128 stands for zero in the data rows.
Each group has one hidden pattern, and each of its rows is that pattern moved along and wrapped round at the ends. Groups are numbered from 0 in the order they first appear among the rows asked about.
The table, row by row:
   96  133  168  138  118  126   94  135  121  173  137  138  100   96  111  155
  123  118  152  150  106  146  136  168  111   85   87  106  145  145  157  116
  155  122  121  132  144  104  130  155  129   91   84  138  179  139  121  100
  103  106  131  137  161  132  117  165  163  111  158  132  101  138  121   79
   85   86  105  144  146  157  116  121  119  153  149  104  144  137  170  112
  123  142  103  105  129  177  175  116  128  156  128   89  120  128  110  106
  174  137  139  100   98  111  157   94  133  167  137  121  123   96  134  121
  181  141  122  101  155  119  121  134  147  104  129  154  129   87   85  135
   99   98  109  154   95  137  170  138  123  124   91  141  122  171  138  137
  153  148  106  143  137  171  116   87   87  107  144  143  155  112  122  117
  129   90  120  129  109  111  123  146  103  104  126  173  180  116  131  159
  123  117  152  146  106  142  138  169  112   85   87  107  145  144  156  114
  122  133  147  104  131  152  131   93   86  136  181  137  119  100  156  119
   99  155  117  121  135  146  103  130  155  133   91   87  137  181  142  123
  104  128  141  159  135  120  161  161  112  152  132  103  137  121   80  101
   98  156  119  124  131  146  104  130  152  128   91   84  138  181  140  125
  136  116  165  162  110  152  130  103  140  120   77  100  102  126  142  158
  163  164  112  155  132  104  135  122   76  102  102  131  138  161  131  122
  140  120  124   95  133  125  175  139  136  101   99  111  152   95  132  169
  139  176  140  121  105  155  122  119  131  144  102  129  151  130   90   85
  106  122  147  103  106  130  174  176  116  130  160  129   89  122  129  111
  145  133  170  111   84   89  110  145  143  155  116  123  118  151  147  104
  128   90  123  130  111  109  123  147  101  104  128  174  177  115  127  160
  102  154  123  121  132  147  102  129  153  131   88   86  141  178  141  120
  128  174  177  116  130  160  126   89  122  130  114  109  125  146  104  105
  129   91  121  129  112  111  123  144  103  102  128  174  178  117  130  158
  100  114  157   94  138  169  139  119  127   95  137  121  174  138  137   99
  144  105  103  127  172  180  117  132  159  124   89  121  129  111  109  126
   76  102  107  130  139  158  133  117  164  162  113  154  133  101  138  121
  164  111  154  134  104  139  125   80  102  103  129  139  157  134  116  163
   81   87  105  143  142  159  115  122  116  153  149  103  144  139  176  114
  118  164  165  113  155  130  102  140  119   79  103  104  128  139  158  133
  107  144  137  169  113   85   88  112  142  144  157  119  121  119  153  150
  151  129   91   85  136  179  140  120  101  155  121  122  134  146  104  130
  137  172  114   87   87  106  144  143  156  115  123  117  151  151  103  142
  117  133  160  129   89  119  127  111  110  122  143  104  105  128  175  178
  128  108  110  123  143  105  104  130  172  179  117  134  161  124   89  124
  179  139  119  100  155  121  125  132  147  102  132  152  130   90   86  139
   86  107  146  143  157  113  122  116  154  148  105  143  138  170  114   83
  133  145  106  130  157  128   89   85  138  180  141  123  102  155  120  121
  131  139  159  134  119  165  160  111  153  132   99  141  123   79  101  102
  175  139  137  101   98  114  155   93  138  168  134  118  124   93  138  122
  102  128  172  181  120  130  162  126   88  121  129  111  112  121  144  103
  162  111  154  130  104  139  121   76   99  102  128  142  163  132  118  165
  107  143  134  171  110   87   87  108  145  143  157  114  121  120  154  152
  145  158  113  123  120  153  149  106  144  138  172  110   84   90  107  144
  124  174  138  139  100   99  113  154   95  134  170  137  120  126   93  135
  139  120   77  102  105  129  139  160  135  118  166  162  111  153  134  100
  174  176  116  133  159  129   88  120  130  111  111  125  142  104  108  128
  118  123  118  153  146  104  144  132  174  111   84   87  110  143  141  159
  163  163  110  152  135  103  137  119   77  100  103  131  141  161  136  117
  118  132  160  129   90  119  131  111  110  125  142  104  106  124  173  178
  129   90   85  135  177  139  121   99  157  122  121  132  141  106  130  152
  170  114   84   90  110  144  143  157  117  123  117  154  149  105  142  139
  121  176  136  137   96   99  115  156   96  136  169  139  118  129   94  138
  137  172  110   86   87  107  144  141  157  116  125  117  152  146  103  142
  147  105  142  137  171  112   82   86  108  142  142  156  116  125  121  152
  106  127  172  177  117  129  158  127   89  123  127  109  109  121  141  104
  176  179  116  131  161  129   92  121  130  109  108  123  144  103  105  128
  157  115  123  118  152  147  106  141  138  170  113   83   84  109  144  144
   85  137  183  142  120  101  157  120  120  132  145  105  131  154  128   91
   89   86  138  178  142  123  102  154  118  121  133  145  106  130  155  130
  158  133  115  163  159  112  155  133  100  139  120   81  100  103  129  139
  105  129  155  131   90   84  134  178  139  124  103  156  122  119  133  145
  162  111  156  134  103  137  123   79   97  106  131  139  158  134  118  165
  144  103  128  156  131   92   86  135  177  139  122  100  157  125  121  135
  147  104  133  156  128   89   84  138  181  142  122   99  152  122  123  133
  108  142  143  155  113  124  117  153  150  105  145  136  171  113   84   88
  104  128  139  161  132  118  164  163  114  157  134  102  142  119   77  100
  162  130  118  161  160  111  155  133  102  138  121   77  102  102  129  137
  138  120  176  137  139  102   97  115  152   97  136  169  138  120  125   93
  131  140  160  131  118  164  161  111  154  133  101  138  120   79   99  107
  154  132   90   87  140  177  140  121  103  156  121  121  134  145  107  131
  133  168  135  118  125   94  136  122  175  138  137  100   99  113  154   95
  153  123  122  133  147  103  128  154  131   88   85  139  183  142  124  100
  146  138  172  115   86   89  107  146  145  158  115  123  120  152  150  108
  113  155   95  136  167  138  121  126   94  135  122  174  139  140   97   99
  157  134  118  162  163  111  157  133  103  141  119   76  102  102  129  140
  113  152  134  100  142  118   80  102  102  130  140  160  130  116  163  164
  164  109  153  133  102  139  119   78  100  105  130  139  160  133  119  165
  155  131   89   87  133  181  139  119  101  155  120  123  132  145  103  132
  129  158  126   89  120  127  112  109  122  144  105  104  129  174  180  116
  135  120  174  136  141   98   96  112  156   97  135  169  139  121  126   95
  163  126   91  123  130  112  111  126  146  104  104  127  176  177  116  132
  150  104  144  137  169  113   85   88  108  143  143  157  114  122  118  155
  139  123  101  159  118  124  132  145  104  128  151  130   90   86  137  177
   92  121  126  111  107  123  141  104  107  131  176  177  114  130  159  129
  114  156   92  138  168  140  117  128   94  138  120  174  137  136  100   99
  144  136  173  115   86   87  107  143  143  158  115  124  117  153  151  106
  141  157  133  117  163  164  112  156  133  104  139  123   80  102  104  130
   94  134  169  135  121  129   91  138  118  174  140  136   99   96  111  154
   91   85  138  177  141  123  101  154  121  120  131  146  105  133  154  130
  109  144  143  157  114  123  116  152  148  105  143  138  171  115   85   85
  123  146  105  105  129  173  174  117  133  158  127   89  125  128  112  111
  116  162  161  112  156  133  102  140  121   78  102  103  129  141  160  131
  172  138  141  103   97  112  154   97  136  168  137  116  128   94  140  123
  104  137  120   77  103  102  127  139  160  137  118  166  164  112  158  135
  109  121  143  105  107  129  175  180  117  129  159  128   92  120  128  111
  120  133  149  105  130  154  130   91   83  139  180  139  121   98  155  119
   97   99  112  153   97  135  168  136  120  127   93  134  121  175  139  137
   88  120  129  110  110  125  144  103  107  128  177  177  117  131  160  127
  113  111  121  144  105  107  129  174  177  117  128  161  127   92  121  130
Some new rows, each followed by its group:
  131  160  127   91  119  129  108  110  123  141  102  105  130  173  179  119 -> 0
   98  112  152   96  132  170  139  119  126   91  137  122  176  137  139  100 -> 1
  106  128  173  179  118  132  160  126   90  121  126  114  107  125  144  104 -> 0
   88   85  139  178  139  120   98  155  122  119  133  146  104  130  154  130 -> 2
  128  161  128   87  123  129  109  109  126  144  104  104  130  172  183  117 -> 0
  164  111  153  133  103  140  120   80  103  105  130  140  159  132  116  166 -> 3
  175  178  116  132  161  129   89  123  128  111  110  122  142  104  103  125 -> 0
  102  140  121   76   99  103  130  142  160  133  119  162  164  112  152  133 -> 3
  104  130  140  159  134  118  162  163  111  155  134  104  140  118   80  101 -> 3
  103  155  120  120  131  147  104  129  152  128   91   86  135  181  138  121 -> 2
  108  122  145  104  100  127  173  176  116  130  158  126   90  122  128  110 -> 0
  133  159  130   90  123  128  112  110  125  146  104  104  127  175  177  115 -> 0
  130  154  130   93   87  135  178  138  121  100  157  121  121  137  144  106 -> 2
  130  138  160  135  118  163  165  110  154  132  104  138  117   76  101  103 -> 3
  101  130  138  162  133  116  162  166  113  152  132  101  138  123   76  100 -> 3
  103  104  131  172  179  112  127  159  127   90  117  131  113  105  123  145 -> 0
  130  140  158  134  119  165  164  114  151  133  102  138  119   78  102  104 -> 3
  155  117  122  117  154  149  103  141  137  170  112   86   91  109  146  144 -> 4
  131  103  139  119   78  100  105  129  139  157  130  123  161  163  111  152 -> 3
  118  152  150  108  142  139  171  115   87   88  108  145  141  157  116  125 -> 4
   89   86  134  180  141  120   98  154  121  122  133  145  106  129  155  128 -> 2
  142  121  101  158  125  120  131  146  106  130  155  130   88   84  136  177 -> 2
  146  156  113  122  116  152  147  107  144  137  173  112   85   85  107  142 -> 4
  112  155   95  133  170  138  118  124   92  135  124  172  140  138  100   95 -> 1
  119  130  147  103  129  153  129   89   88  136  179  140  122  103  153  121 -> 2
  103  104  130  174  175  117  129  157  126   90  121  129  109  109  126  143 -> 0
  160  132  117  167  162  113  155  131  103  139  123   76  102  107  130  141 -> 3
  155  128   89  122  130  111  112  122  147  102  105  125  174  178  115  130 -> 0
  138  180  142  118  101  156  121  121  133  146  104  129  154  131   93   86 -> 2
   85  137  178  139  123  102  154  120  120  131  145  106  130  154  129   88 -> 2
  144  103  104  126  176  177  117  130  159  127   90  122  127  111  111  121 -> 0
  130   90   84  138  177  139  119  100  155  121  123  137  145  104  131  155 -> 2
  121  171  138  138  101   99  110  156   96  135  171  139  118  123   94  138 -> 1
  131  153  129   91   85  136  180  137  119  103  155  120  121  134  145  103 -> 2
  140  160  113  125  118  154  148  106  142  135  171  114   87   88  106  145 -> 4
  133   92   87  139  176  141  123  100  154  123  121  132  146  104  129  155 -> 2
  121  125   93  138  119  171  137  135   99  101  112  155   95  135  171  137 -> 1
  101  140  119   77  100  101  125  140  159  132  118  165  160  112  156  130 -> 3
  133  146  103  130  154  130   92   85  137  181  140  122  100  157  121  120 -> 2
  113  154  135  101  139  120   77  101  104  129  139  157  133  119  164  164 -> 3
  117  163  159  112  155  132  102  141  115   79   99  106  126  138  158  137 -> 3
  110  142  143  156  114  121  120  153  148  107  143  137  172  113   85   89 -> 4
   86  137  179  139  122  100  155  121  122  133  146  103  129  152  129   90 -> 2
  153  132  104  136  120   80  101  104  129  138  158  132  120  164  162  112 -> 3
  101  113  157   96  134  168  138  118  126   93  139  123  173  137  138   97 -> 1
  138  119  124   96  137  119  173  141  140   97   99  110  156   95  132  169 -> 1
  130  154  131   89   87  136  179  138  120   96  154  121  121  133  148  108 -> 2
  134  170  137  115  125   94  138  123  174  140  138   96   99  111  157   96 -> 1
  175  135  139  104   98  115  154   97  136  170  135  120  126   93  136  122 -> 1
  123  144  105  107  126  174  179  117  128  161  127   91  120  127  113  110 -> 0
  162  112  155  134  102  139  119   80  101  102  128  138  159  134  120  163 -> 3
  104  105  128  174  175  117  130  158  125   90  121  127  110  110  123  140 -> 0
  116  164  165  114  151  132  102  138  120   76   97  105  129  141  160  133 -> 3
  137  114  165  164  114  154  134  103  138  119   78  102  104  131  139  160 -> 3
  130  141  156  133  121  160  163  111  156  133  101  136  120   80  102  105 -> 3
  135  172  139  118  125   92  135  118  172  138  139  101   97  113  156   94 -> 1
  113   85   89  107  144  144  157  114  124  120  151  147  102  144  135  170 -> 4
  164  162  112  155  130  101  138  120   78  102  105  128  139  159  133  117 -> 3
   85  137  179  139  121   98  156  121  121  134  146  104  128  156  132   89 -> 2
  137  169  136  118  125   96  138  122  174  141  136   95  100  108  156   94 -> 1
   92   84  137  179  140  121  102  158  123  126  131  144  103  130  154  131 -> 2
  136  182  140  119  102  156  119  121  133  146  105  127  154  131   91   86 -> 2
  137  171  139  118  127   91  135  121  176  135  137  101  102  116  152   98 -> 1
   92  124  130  111  109  123  141  103  104  130  174  176  119  132  159  127 -> 0
  112   84   90  108  145  142  157  112  125  118  152  148  103  144  135  173 -> 4
  132  145  106  129  157  127   88   86  139  179  138  122  101  155  121  120 -> 2
  133  146  105  130  154  131   91   84  140  181  140  120   98  155  120  121 -> 2
  134  168  109   85   88  108  147  145  158  115  121  117  153  149  105  144 -> 4
  137  138  102  100  115  154   96  135  171  138  118  126   94  136  125  174 -> 1
  163  112  154  131  101  138  120   78  102  104  129  138  156  134  118  165 -> 3
  128  140  160  132  118  163  165  112  157  132  102  139  118   80  103  103 -> 3
  130  144  106  127  154  132   90   85  134  176  138  120  102  156  121  120 -> 2
   84  138  181  138  123  100  154  121  120  131  147  104  131  156  130   88 -> 2
  136  182  140  120   99  156  117  122  132  145  107  131  155  131   92   84 -> 2
  143  134  173  111   85   88  108  147  145  155  116  124  120  154  149  106 -> 4
  163  164  114  155  133  104  139  120   75  101  105  128  140  160  133  117 -> 3
  125  136  158  135  120  161  166  116  156  134  102  136  119   78   99  102 -> 3
   87   89  111  142  142  156  116  125  118  154  152  104  142  136  169  114 -> 4
   92   87  136  180  140  121  101  156  118  122  132  146  103  131  154  129 -> 2
  154  120  120  131  148  103  130  155  130   92   85  138  177  138  119  102 -> 2
